Turns, then the turns between two rows, first turn first; the first pair answered:
turn per:
[ -4.4   5.3  -4.6   0.8  -2.0   1.4  -5.1   7.4   0.0   1.6  -3.3   5.7
 -12.7  12.4   4.7  -3.1  -7.2   5.3  -3.2]  ->  [ -2.4   6.9  -7.3   4.8   1.6  -0.2  -4.6   6.6   2.3   2.0   1.2   6.0
 -13.2  11.8   8.2  -1.0  -4.2  -1.4  -3.7]
[ 11.1  23.0 -14.2  10.4  16.2  -0.4  -8.5  -6.8   9.8 -30.2 -15.2 -12.2
  -6.9  -5.2   1.8  12.0 -13.2  12.9   6.0]  ->  [  2.4  16.7 -13.8  -5.4   3.1   5.4  -9.6  -6.7   4.6 -25.7 -19.7  -3.6
  -7.6   1.1  -0.1  12.7 -15.8  31.4   7.2]
[ -3.8   0.7  -1.4  10.5  -0.9  -8.9   0.4  -2.8  11.9  21.7  -0.9   0.1
  -9.6  14.9  11.7  19.2   8.7 -16.5   5.3]  ->  [  1.1   5.7   9.0  21.6   5.0  -9.4   1.3   1.1  10.3   7.0 -12.0 -21.7
  -5.6   8.1  -2.1   6.3   0.3 -19.2   4.2]
[ -9.2  -9.3  -5.1 -47.5 -20.2  10.8   1.0  -2.1  -6.5  13.0  -5.8  34.0
  21.5  -4.3   2.7  10.3  18.5  24.4   0.0]  ->  [ 11.3   2.4 -18.7 -12.7  10.2  -3.7   5.4  -6.8   8.8  13.9  20.5  30.1
  20.6 -14.3  22.3  20.4  35.0 -27.4  -1.8]
turn Seraz:
[  5.5  -1.7 -19.9  -6.9  -3.2   4.3  -8.8  29.6 -18.0 -20.0  -1.5  11.9
  13.4 -23.7  10.9  -3.9   4.7  -5.9  -1.4]  ->  [  8.8   2.3 -13.0  19.8  11.2  -4.7  -4.3  23.1  -3.4 -17.4   3.7 -18.1
   6.2 -16.2   9.2  -8.6  -2.1 -27.0  -8.7]
[ 10.4  12.9   3.3  20.5  10.3  12.2  -7.6   4.6   1.5  -7.5   2.8  -5.0
 -22.6   9.6   8.1   5.6  -2.5   4.2   1.2]  ->  [  1.9  -3.3  15.7  14.3   3.1  13.4   1.9  -3.9   8.2   8.4   5.2 -15.7
 -19.0  15.4   4.7   7.3  -8.0   6.0  -5.6]
[ 10.0  14.4 -10.8   4.0  10.3   4.2  -7.4  -7.3  11.0 -26.7   1.8   2.9
   3.9 -12.3   8.8  12.2 -11.7  21.1  -2.4]  ->  [  8.2   8.9  -1.7  13.6  14.7   0.0  -1.1 -14.4  21.8 -18.0   5.7 -15.5
   1.9  -5.7   6.8  11.0 -17.6  11.6  -8.5]
[ -2.6  -4.6  -7.3  -9.7  -5.3   8.5  -3.7   8.1  -8.7  -3.4 -14.6  10.1
   1.7  -1.8  -9.7 -17.0   6.6   5.0  10.3]  ->  [  3.7   5.2  -9.4   8.0   5.8   3.7  -5.6   9.0  -5.0 -10.0 -12.8   0.7
  -4.4  -0.6  -9.0 -20.7   5.8  -7.5  10.9]
turn pugep:
[ -1.2 -12.6   1.7  -0.3  -6.5 -14.5   0.4   5.9   3.2  -5.5  -0.4  -4.9
  11.6  -8.4   5.9  10.0   9.3   8.3 -12.5]  ->  [ -6.5 -14.3   4.0   1.3 -11.0 -15.3   1.0  12.0  -4.0   1.9  -4.6  -3.7
   4.9   1.3   3.0   1.4  14.8   0.0  -9.1]
[20.2 23.6 -0.8  4.3 17.9  4.7 -9.5 -6.8  9.2  7.3 16.9  2.9 -6.6 -2.6
 -2.2 18.9 -5.0  2.7  5.6]  ->  [ 22.8  14.8   2.6 -10.4   9.1   9.2  -3.6   5.3  -7.8   5.2  10.1  16.4
   8.8 -18.4 -10.3  11.6   7.9  -5.0   9.7]
[-11.1  -3.8   0.6  -9.6 -14.6  18.6  11.0  13.1 -14.2  -2.6  -6.6  -3.7
  20.3  13.5 -18.7  -3.2   2.8   9.6   1.2]  ->  [-15.0   2.8  -2.0   5.2 -10.2  14.6   6.1   5.7  -4.0   3.1  -4.0 -16.6
   1.7  33.9 -13.8  -1.9  -6.1  11.1  -1.0]
[ -2.7   8.0 -14.8 -18.7  -8.7   7.2 -10.6  -2.2   0.4  -7.3  -4.8  31.7
  -8.9  24.7  18.3  15.3 -21.7  53.4   9.0]  ->  [ -1.8   0.0 -11.3 -31.0 -15.9  10.6  -5.5   8.2 -14.0  -8.8  -9.8  43.8
   3.3  12.1  10.8   9.8 -10.3  47.0  12.3]
turn maki:
[  6.3  21.0 -12.3  17.4   1.3  -3.0 -10.7  13.5 -12.4 -12.0 -12.9  -1.6
 -15.2   6.1   2.8 -12.6   9.3 -15.6   7.3]  ->  [  3.4  16.4  -1.9  24.4   4.7  -4.9  -6.9   2.2   1.6  -9.9 -11.9 -26.1
 -14.8  10.3  -2.0 -11.5  -5.5  -9.8  -0.8]
[ -7.0 -16.2   0.9 -31.6 -23.4   5.9   4.0  12.1 -16.2   6.6 -11.9  36.4
  -3.2  -2.5  -1.0  -7.3  -6.5  42.1   7.3]  ->  [-12.1 -21.2  17.0 -24.0 -21.4   4.3   9.0   3.6  -4.7   7.4 -17.4   5.9
  -4.5   4.2 -13.0 -14.0 -25.4  49.0  -1.4]
[ -6.9 -14.8  16.9  10.1  -0.9  -5.3  -7.5 -19.4   3.2  17.4  14.1 -23.5
   4.3  19.8  -7.1   2.8   1.0  -2.3 -20.8]  ->  [  0.0 -11.9  -2.0   3.4   1.4  -4.9 -10.6 -19.3   1.3  18.8  28.4   7.3
   7.0  11.1  11.9  18.2  16.8  -8.2 -15.2]

Between the rows of a pair lie two turns.
[ -0.3   8.8 -13.8   2.4   1.6  -4.6 -14.0   5.5 -17.1 -10.3  -2.4  -7.5
  -4.7  14.7   0.5 -10.5  -2.2  19.7   6.4]  ->  [  4.6   8.5 -13.5  -0.6   5.3  -3.7 -12.5  -0.5  -9.8 -16.2   0.9 -11.4
   3.9   4.5   1.8  -3.6  -7.2  26.6   3.0]
pugep maki
[-19.2  -9.1   9.3  -0.5 -21.3 -17.7 -17.0   4.2 -20.0   6.9 -18.9 -15.9
 -37.6  32.0  -7.3 -30.8  -9.4   2.4  -4.6]  ->  [-21.2 -15.8   3.0  -0.7 -16.9 -20.4 -13.7 -13.5  -0.8  25.3   2.4 -10.4
 -40.8  39.4  11.6 -10.4  -9.7   0.4 -10.0]
per maki
[ -4.6   0.5   4.1 -10.8  -0.9   9.5   4.8  10.1  11.0   8.5 -10.0   2.9
  -4.8   7.4   0.0  -8.1   1.0   2.4  -6.4]  ->  [-0.9  3.3 -2.1 -7.2  5.9  7.4  4.7  3.3 20.1  7.9 -0.4  4.7 -4.1  4.3
  9.0  1.8 -0.4  0.2 -8.4]
per pugep
[ -1.5  18.1 -14.8   0.5   0.8  -8.0  -8.4   6.5  -2.0  -4.4   1.5  15.6
 -21.8   9.6  12.9   6.8  -6.1  12.7   7.4]  ->  [ 11.2  10.2  -7.1  -4.6   8.2  -6.3   2.0  -0.8   9.2 -17.1   8.0   6.4
   7.6 -22.9   9.4  16.0 -10.2  10.3  -0.9]
Seraz pugep
[ -5.5 -13.8   5.8  -7.3 -15.9   2.7   9.5   8.5  -8.2  20.5  -9.5   3.5
  -1.6  12.0  -3.3  -2.7  10.3  -3.5   2.1]  ->  [  6.7   3.7  -9.3   5.1  -3.8  -0.8   2.5  15.2 -12.5   6.6  -5.6  15.0
  -4.2   3.0   4.6  -0.5  19.6 -15.2   8.5]
Seraz per
[  0.1   8.6  11.9  -3.3  -2.0   3.6  -4.7   5.6  -8.1 -18.2  -9.9  -4.3
  -7.4  -7.3 -19.2  -6.0  -6.1   3.2   9.4]  ->  [ -4.8  -1.4  19.8  -4.0  -3.9   3.5   1.4   0.8  -2.2  -8.6  -7.7 -14.0
  -6.5  -2.6 -21.4  -6.3 -10.6   1.5   4.0]
Seraz Seraz
[ -5.2   3.7   9.0 -23.3   8.5 -11.1  20.2  22.3  -0.2  27.9  -5.2  40.4
  -4.2  -3.3  18.3 -16.1  22.0 -20.6  -1.3]  ->  [  7.7  16.3   0.6 -15.1  30.3 -13.1  14.8  -5.5  36.0  10.2  10.5  24.3
   3.0 -15.8  32.8  13.9  -5.2   8.9 -12.8]
pugep pugep
[  3.6   7.6   4.4  13.4  11.3  -3.5  -3.0   5.8   5.3 -10.7  -5.1 -13.9
  -6.7   4.0  -6.9  -5.9 -10.2   5.8  -1.8]  ->  [  0.0  -2.4   2.1 -12.2  -2.6   4.4  -1.8   6.5  -2.2  -8.6  -4.8   7.9
   5.6  -5.5  -6.3   2.0  -5.4  23.7  -0.7]
pugep per
[-21.3 -18.9  10.3  -3.8 -14.7   5.1   0.8   7.1  -6.4  15.5   0.5  -7.7
   1.4  17.0  -8.3 -13.9   4.3  -6.5  -2.3]  ->  [-15.5 -10.6  -6.4 -10.2 -14.0   5.9  -5.7  11.9 -14.4  12.5   6.1  19.1
   1.5  10.1   3.8  -5.0  16.6  -6.8   4.8]
per Seraz
[ -2.3   1.6  10.9   8.5   3.1   3.9 -14.0  23.7 -14.3 -21.2 -24.5  12.8
 -11.2   0.3 -26.2 -13.9  11.4  -7.4  13.0]  ->  [  3.5 -10.5  26.1   6.1  11.4   4.5  -3.0   1.9  12.6 -26.3 -16.2 -15.9
  11.5 -18.5 -29.9   0.3  -9.2   5.8  -2.2]
maki pugep
[ 21.2  19.8  -9.2  -8.6   1.5   4.8 -12.6   5.9  -1.1 -35.2 -10.5   2.0
  -0.1 -11.3   0.2   9.8   1.1  14.9   4.5]  ->  [  9.5  12.4  -7.9 -16.5 -14.0   6.7 -11.7  17.8 -19.5 -17.5 -16.0  16.5
 -10.9   5.5  -1.8  -3.1  15.6   4.1  10.2]
per pugep
[  3.0 -10.9  -6.6  -3.3  -0.7   1.1   7.7  -4.7   9.5  13.1  14.7   8.1
   6.6  -1.6   5.1  14.3   8.6 -11.2   0.4]  ->  [  7.2  -7.2   2.4   9.5   4.7  -1.5  10.4   3.7   3.8   2.4   5.3  -8.9
   9.2  -6.9  -7.8  -1.4   6.9 -24.1  -0.1]
per pugep
[-16.0  -9.1  -5.6  15.1   6.3 -15.9   1.9 -10.2  24.5  11.0   2.1 -13.7
 -11.0  22.3  -4.5   2.3  -4.1 -18.7  -2.9]  ->  [-24.1 -22.7  -7.3 -18.2 -14.4  -5.6   2.4  -6.5  11.4  19.1  -0.8  17.1
   0.0  17.2  -3.4   8.3   4.5   1.7   1.0]
Seraz maki
[  6.1  -1.9  -1.3  -5.2   5.6   1.8  -0.7   3.8   0.2  -1.7  10.3  13.8
   8.2 -16.0   4.6   4.1  11.9  -3.7   5.2]  ->  [  5.9   2.8   9.4   4.4   8.8   1.5  -1.3   6.7  -0.5 -12.5  -2.0  -9.0
   6.8 -15.3  -9.4  -8.1   0.7  -0.3   3.4]
Seraz per
[ -7.4  -8.7  -0.1 -25.0 -14.3  16.0  13.9  -5.5  -0.1  -3.2  10.5  19.7
   7.9 -10.5  -6.7  12.2  16.5  17.8   3.1]  ->  [  0.5  16.7   1.2   4.7  -1.0  10.1   3.1  13.4 -13.9 -30.3 -10.7  -1.1
  -6.5  -6.4 -23.0 -14.1  11.7   7.3  10.6]
Seraz maki
[ -3.8  -7.1   5.8  12.8   5.9   7.5  14.8   6.2 -10.8   1.8   5.7   3.5
  13.1  -6.0  -1.1  -5.9   6.5 -18.1   9.9]  ->  [-10.4  -4.7   6.0  21.3   7.2   4.1  11.4  -1.6  -0.9  10.5   8.3  -5.7
  -1.6  12.8   2.9  -4.3  -2.3 -14.4   7.1]
Seraz pugep
[ -2.1  17.1  -9.2   0.6  11.5  -9.5 -27.1  -8.6   0.4 -22.0  -6.6  29.0
  -4.9  13.8  -1.9  12.4   1.1  34.6   6.3]  ->  [  8.1  24.1  -2.8  30.2  28.1 -18.9 -21.8  -1.8   2.4 -27.0  -6.0   4.9
  -7.4  10.6  -7.8  -1.3   5.7  -2.6   4.6]
pugep Seraz
[  7.2   1.7  -8.7 -10.1   3.7   2.0   0.3  -6.7   7.1  -3.8   5.7   8.3
  13.7 -13.6   3.6  12.4   2.2   5.9   0.8]  ->  [  5.9   3.4 -10.0 -10.0  -1.2   2.4  -1.8   6.1  -7.3  -3.6  -1.8  16.4
   9.5 -11.2  -0.6   1.7  12.0  -3.2   6.7]
maki per
